Here is a table of points, one per row:
array([1.17, 0.78, 1.57, 1.71, 1.52, 2.00, 2.25, 1.44])
array([ 0.54, -0.96,  2.35, -0.97,  0.22, -1.92, -0.52, -2.77])
array([ 0.47, -0.05, -0.68, -2.20, -0.90, -0.83,  0.13, -0.06])
array([ 0.95,  1.45, -0.18,  0.88,  0.46,  1.44,  0.56,  2.08])
array([ 0.45, -2.08,  2.42, -1.74,  0.96, -1.16,  1.67, -2.30])
array([ 2.16, -0.04,  3.47, -1.70,  1.87, -0.50,  1.52, -1.65])
array([ 0.92, -0.79,  0.80, -0.56,  1.05, -0.10,  1.04, -0.15])
array([ 0.61,  0.06,  0.60,  0.58, -0.93, -1.43, -0.46, -0.21])
array([-0.72, -1.02,  0.52, -0.59, -0.88, -1.23, -0.04, -1.16])
array([-0.34,  0.10, -0.30,  1.80,  0.77,  2.13,  1.13,  1.40])
array([-0.16, -0.93,  0.05,  0.47, -0.56,  0.03,  0.43, -0.34])
array([ 0.09, -0.07, -1.69,  0.73,  0.53,  1.42,  0.68,  1.51])
array([-0.42, -0.29,  0.37,  0.36,  0.58,  0.05, -0.24, -0.69])
array([-1.11,  0.31, -2.04,  0.94, -0.87, -0.11, -1.59,  0.21])
array([ 0.03, -0.01,  0.01,  0.13, -0.46, -0.75, -0.29, -0.12])
array([-1.71,  0.41, -1.73,  0.64, -1.09,  0.29, -1.12, -0.22])
array([-0.51,  0.00, -0.43,  0.71,  0.31,  1.03,  0.58,  0.69])
array([-1.13, -1.99, -1.46, -0.42, -1.62, -1.09,  0.04, -0.06])
array([-0.66,  0.79, -0.71,  2.20,  1.00,  0.76, -0.80,  0.08])
array([ 0.56,  1.45, -1.18,  1.42,  0.48,  1.66,  0.48,  2.23])
array([0.28, 0.78, 0.50, 1.08, 0.29, 0.46, 0.81, 0.70])
array([ 0.24, -0.15, -1.15, -1.80, -0.05, -0.42, -0.19,  0.15])
array([-0.90, -1.11, -0.87, -2.25, -0.79, -1.10, -0.25, -0.99])
array([-0.49, -2.42,  1.62, -2.10,  0.67, -0.61,  0.68, -3.23])
array([1.20, 1.25, 1.20, 0.60, 0.92, 0.82, 0.82, 1.26])
array([ 0.69,  1.10,  0.56,  0.66,  0.15, -0.42, -0.71,  0.63])
array([ 0.32,  1.12, -0.45,  0.29, -0.93, -0.06, -0.22,  1.98])
There is one direction along which these points spread out most. How far along it is each point below, from 0 to 99? 50 is the average, and the first point above lies past it.
array([ 0.81,  1.63,  0.21, -0.21,  0.05,  0.13, -1.00,  0.45]) 56
array([-0.79,  0.77, -0.61,  1.43, -0.25,  0.90, -0.70,  0.81]) 65
array([-0.48, -0.37,  0.59,  0.56,  0.52,  0.00, -0.15, -0.68]) 47
array([-1.56, -0.69,  0.25, -0.55, -0.78, -0.45, -0.44, -1.79]) 37
array([-1.66, -1.27, -2.54, -1.06, -1.12, -0.90, -2.13, -0.82]) 44
array([ 2.50,  0.57,  1.71, -2.30,  1.25, -0.45,  0.10, -1.10]) 33
array([-0.54,  1.01, -1.31,  0.62, -1.55, -0.68, -1.46,  0.96]) 61
array([-1.73, -1.48, -0.91, -1.50, -0.93, -0.72, -0.79, -1.60]) 35
array([-0.66,  0.73, -1.23, -0.04,  0.44,  0.99, -0.55,  0.42]) 60
array([-0.75,  0.08, -1.64,  1.53, -0.37,  0.20, -1.12,  0.93]) 65
array([1.23, 1.73, 0.24, 0.70, 0.16, 0.29, 0.13, 1.63]) 64
array([-0.07, -0.02, -0.80,  0.82, -1.08,  0.15,  0.57,  1.73]) 63
array([ 1.39, -0.10,  2.77, -0.67,  0.66, -0.37,  1.07, -1.02]) 35
array([-0.22, -0.29,  0.07, -0.17,  0.32,  0.54,  0.04, -0.32]) 49
